One turn sends every row of this set to another row. A few are shown first. Where does it send the rows asked after them?
q_275: [ 13   9  -3  10  15 -21   5   4   5   6   3 -11]
q_637: [  5   5  10   6 -11  -6  18 -41  10  22  16 -12]
q_93: [ -3  -9  -3   4   4  33  11 -14 -16  -3 -10   2]
q_450: [ 10   1  14  21   0  -2 -19 -31 -35 -12   3  -4]
q_927: [ 30   7  -7  -2 -14  -4  -1 -22 -10 -10  29 -23]
q_645: [ 13   1  13  15  -5  10   8 -51  10   3   7  -9]
q_327: [ 14   4  11  10 -12  -2  11 -44  14  16   8 -10]
q_62: [  2   8 -28  -2   5 -19   4 -29 -17  -2  20  14]
q_2: [ -1 -10  26  -5 -17  17   7 -13 -23  -5  12  14]
q_367: [  6  -5   1   8  -4  38   7 -18 -17  -6  -4   1]
q_409: [-15  -6  -3  11 -17   0  -5 -15   5 -21   3 -19]
q_107: [ -3   1 -12  -5   9  21   9 -10 -18   1 -16  -1]
q_48: [  4   7 -21  -7   6 -16   0 -30 -22   7  18  19]
q_679: [  6  24   4  16 -13 -29  15 -24 -13   8   3  -8]
q_372: [  4 -10  25   2 -17   8   8 -18  -8  12  36 -13]
q_511: [ 19 -16   3  13   0  22  20  -9   0  -2  25 -16]
q_446: [-12   2 -12  -9  11   3  15 -13 -21  -2 -16  -4]
q_665: [ 2  0 -4  4 18 12 17  3  9 -7 20 -3]
q_628: [  3   5   7   4  10  -8   4  -6  19  19  14 -14]
q_35: [  0  -4  10 -24 -16  -7  -4 -32 -26  -8  18   3]
q_329: [ -1  -8  18  17  -9 -13 -16 -38 -25  11  14   7]
q_131: [  4   4  -7   1  12 -34  12  -3  -5   3   7  -6]
q_990: [ 12   0  -3   6   7  20  16   2   9 -10  22  -6]
q_964: [  2   4 -26  -5   9 -18  -1 -26 -18  -3   7  16]
q_135: [ 13  -3   9  15  -7  18  -1 -43  11 -13   4  -5]
q_422: [ 13 -18  16  20 -11 -12 -15 -20 -28  11  20  -5]
q_987: [ 10   2   7  17   2   9 -21 -19 -25 -23  -5   1]
q_211: [ -2 -18  24  -8 -15   2  10  -8  -9   3  32   0]
q_468: [-12  18   0   5   3  -5  23 -14 -31 -15  20 -10]
q_614: [ 20  12  16  23  21   0   5 -10  -2   7  -5  -4]
q_281: [ -1  -3  -7   5  -6  33   9 -13 -20  -7  -9  -4]
q_310: [ -7  -9   3 -22 -11  -9  -6 -31 -24 -17  13   3]
q_298: [  9  -7  23 -16   2 -14   9   5 -16   2  10   4]
q_26: [-11  -3  -3 -14   2   1 -22 -24 -20 -18  10   2]
q_797: [  8 -22   7 -19   3  -1   4   3 -10   9  14   9]
q_285: [ 19  -4  -8  20  11 -18 -11 -30 -32  -3   2  -1]
q_630: [  9   6  12   3 -12   0  14 -45  13  10  14 -17]
q_112: [ 11  10  -4  35 -12  -9  -1 -29 -15   6  -3 -19]
q_43: [ 10   9 -14   2 -14  -7  11 -28 -16  20  36   6]
q_164: [  6  17  -1  29 -11 -15   5 -30 -18  10   4 -22]
q_349: [  3   4 -20  -3  -9 -15   8 -28 -16  13  28  18]
q_946: [  7   5  18  24  22  -4 -12  -5   0  -3   6  -4]

q_275 turns into q_211
q_43 turns into q_135
Where do these go?
q_797 turns into q_329
q_48 turns into q_327
q_665 turns into q_35
q_630 turns into q_281
q_285 turns into q_628
q_422 turns into q_946
q_26 turns into q_679
q_164 turns into q_990
q_409 turns into q_468
q_107 turns into q_349
q_131 turns into q_372
q_964 turns into q_637

